Each path is a new rotation, seen through one point. The rows after it are directions, each followed by how far the rotation turns it, in degrees each step (0 if it stays put).
Each turn is a multiple of 5 degrees from 10 to 175, or 0.
Each row of a path follows its step; steps can be skipped.
Rotation 1:
step 2: [-15  -9 -18  50  13 -27  26  15  30  25 -15  22 -14 -33 -23 -44 -34 -10
  15 -10  24  17  -1  29   3 -55 -18 -17 -44  10   0 -34 -33   7  -9  35
  27  16  10  31  -4  33 -54  -4 -23  11 -14  33 -11  11 -24 -49  74  30
   5  51  57 -25  11 -26  61  32  19  -1   5  26  42  33 -40 -22  24  65
 -20   1  38  -2   1 -25  59  -9  63  15]
step 12: [-36  18 -43   9  -9   7  21 -47 -36 -18 -19 -39  11  25   2   6 -63 -47
  20  30  19  11  22   0 -30 -12 -19 -44  40 -20  58 -31 -26  27 -24  10
 -22   2 -30  46 -55  27 -12  24   5 -19 -19  38  32  -5 -38 -13  33 -36
  17  12   1 -11  14 -27  27 -13   4 -37  12  25  15 -56  -8 -35 -43  57
   0 -23  80  -5 -20  -2  39  30  57  39]
step 13: [-43  11  13  11 -12  15 -18  12 -24   4  -6 -13  10 -16  -2 -48  -6 -18
  34  -4 -20  13 -60 -11  13  32  27 -34 -36 -21 -25 -27 -31 -41 -33  -6
 -22   4   3   3   4  -6 -25  13 -49 -12 -15  51  44 -16   7 -32  20 -19
 -20  32   5 -50 -40 -27  18  44  -4 -29  33  -6  61  57  36  10 -23  -1
 -55  34  65  17   2  25  54  -3  81  53]
step 22: [-33  -5  18  -7 -49  29  34 -20  -3 -10 -15  21 -18  16 -44 -79  28 -31
  10 -53  29 -58 -13  -2   1  27  -8 -41 -17 -17  13 -18  19 -60  -1   2
 -57   1   2  20   0  -4 -22   3 -31   6 -35  48  50 -12 -36 -26  64 -20
  29  26   1  23  -8 -35 -17  39   5  -1  59 -27  59 -20  -3 -23   8  42
 -32  -2  59  15 -47   1  12 -17  39  13]
step 24: [ 27 -10 -43  24 -39  23  -5  10   2 -23 -10   8  20   9  18 -57 -14   0
  23  42  -8  43 -43  13 -16   6  29 -21  31 -10  -6 -13   6   7 -59 -13
  12 -22 -68  33 -28  27  -8 -36   8 -44 -56   8  12   7 -12 -49  12  21
  -6  -7 -12 -65  43 -68  20  24   8 -34  -7  48  71  -4   0  13 -31  63
 -27 -41  40 -21   2  21  23   4  32  34]
step 25: [-28 -36  -5   4 -45 -46 -20 -11   4 -58 -49 -13  -2 -58 -20 -26 -22 -16
 -13  11  38 -54   1  -5 -29  56  19 -13 -27  27  10  -4 -17 -22 -65 -15
   1  12  26   7 -10  31   3  26  16  18 -39  13  57 -19  16 -17   6 -65
 -27  35  -6  -3 -21 -20  18  53  32   1  53   1  47   6  19 -22 -10  50
 -42 -11  16  -8  -7  64   9 -23  54  14]
step 28: [ -37    8  -38  -13    9  -11   26  -23   -8    0 -106   39    9  -57
    4  -35   27  -34    6   41   28  -95   20    1   30   20  -30  -19
    3  -17    8  -18  -18   37  -19    1    0   16    0  -42  -27  -26
   14    4   34   32  -34    4   30   25   -2  -25   22  -46   -1   -1
   19   -9   13   -9   47   26   -9   20   40   35   -2   24    4    9
   22   32  -17   17    7  -75  -48    5   43   -7   48   24]
step 29: [ 13  40  17   2  59  44  35  12   7  -8 -24  36  53 -12   2  15 -35  29
  -5  37   5 -20 -44  43  13 -11  -1 -52   8  17   0  -6  20   7 -27  -1
  56  35  -9 -13 -26  22 -18  13 -14  46 -33  37   1   6 -49 -13  11 -42
  24 -26  37 -41 -23 -28 -31  34  16 -40   6  -4  45 -11  15  19  10   9
   9 -75  50 -43  14 -32  35 -36  28  83]
Directions:
[ -2  -2   1   3  -1   2 -11   1   0  -4   4   4  -8   1   1   1  -4   3
  -1   3  -4   3 -10   8  -6  -2   9 -12   6   6  -6 -11   2 -10   3   2
  -9   7  14 -12   0  -7   0  -2  -3  13   9   5   5 -12   7   4  -7  -3
   9  -6   6  -1   3 -12  -7   1  -2   4  10  -2  -8   9   6  -1   7  -3
   4   0   9  -9   9  -7  -2   6 -10   8] : 115
[ -2   4  -2 -12  11   6 -11  -3   1  13  -5  -5  -3 -11  -7   9 -10   0
  17   9  -8  13   8  13   7  -9  -6   7  -6   5  -2  -4  -4   4  -5   3
  -9   3  -3   5  -7  -4  -3  -7   2  -2   2   5  -7  -1   3   0   0  -8
  -8   4   3  12  -5   4   3  -1  -1   6   4   9   3   7  -4  -6   6  -6
   3  -3  -3   0   0  -2   4  -6   7  10] : 135
[ -4   9  -9   1   6 -11  -2   8  -2   6  -5  -4  -4   3  14   9   2   2
  -2   4   2  -1  -3  -2  -6  -5   2  -9  -8   2  -4  -2   4   0  -5   6
   2   1  -8   6   9 -10   6 -13  -3   2   1 -10   4   7   5 -10  -6   1
   4  16   6  -9  13   3   2  -2   3  -4   9   0  -7  10   5   7 -12   0
 -11  -1  -4  -5  -6   7   7  -2   9   5] : 95
[ -3   6  -9   4   2   4   2  -8   4  -3   3  -8  18  -2   7  14  -7   6
  -8   4  -4   6  -4  -7   3   4   1  -1  10   0  10   1   1   2   7   3
  -5   3 -10  18  -2   6   6  -1   0   6   7   3  -1  15   3  -9  -4  -2
   4  -9   0  -3  -6   0 -12  -8  -1   3   1   9   5  -3   5  -2  -8  -4
   5  -3   8   1   7 -10  -6  -1 -10   5] : 125
[  4  -1  12   4   5   6  -6   4   3  -1   8   1  -1  -9 -11   4   2   5
 -12  -1   7   7  -1 -11  -1   5  -3  -8   1  18  -6   6 -10  -2  -6 -12
  -1   7  -5  -1   6   3  -2   0  -3 -10   4  10  -4   3  -4  -4   6  -3
   5   5   5  -3   1   6   2   4   1   0  20  -8   9  -2   9   2  -3  -2
   8  12 -13   0   6  -3   0  -5   4   1] : 155
[  9  -2   6  -4  -4  -1 -12  -4  -4   0   3   2  -6  -1   9   6  -4  14
  -4   1   3  -8   5  13  -6   9   3  -1   0   2   2  -2  -6 -18  -3  -1
   8 -12   0  13  -1   1   8   6  -2  -4   3  -5  -1   0   4   8 -11   4
  -8   0   7   6 -10  -2  -1   2   9   1  -4   3   4   0  13   0   1  14
   6 -10 -12  -1  -5   5  -2 -10  -4  -2] : 70
[ 11  -1  -7  -1  -4  -5   5   5  19   6   4  -2  -3   1  -5  -1  -8  15
   6   3  -9  -4 -11   8   7  -6   8 -13   4 -11  -3   6  -4   8  -2   1
  -2  10  -7  -7  -1  -3 -13   3  -2   0   3  -5   3   4   0   0  -1   5
 -12   5   1  -3 -10  -3  -6  -8   7   0  -5 -18   0  -5   5  -2  -4  -4
   4   2  -4  -2   1  -2   6  -5   0 -10] : 115
[  5   5   5  11   1 -11   8  -2   8  -5  -5   6   2  -2  -1   3   1   0
  -2   6  -9  -3   1   0   7   0  -8   4  -9  -4  -9 -11  -3  -2   0   1
   7   1   8   9   2 -17  -2   8   6  -3   0   7  -1  10  -1   1   0  -1
  -3   2  -6  -1   7   9  -5  14  -3   9   2 -12   0   5  12  -1   7   1
   0  -1  16   9  -2  -2 -16 -10   1   2] : 120
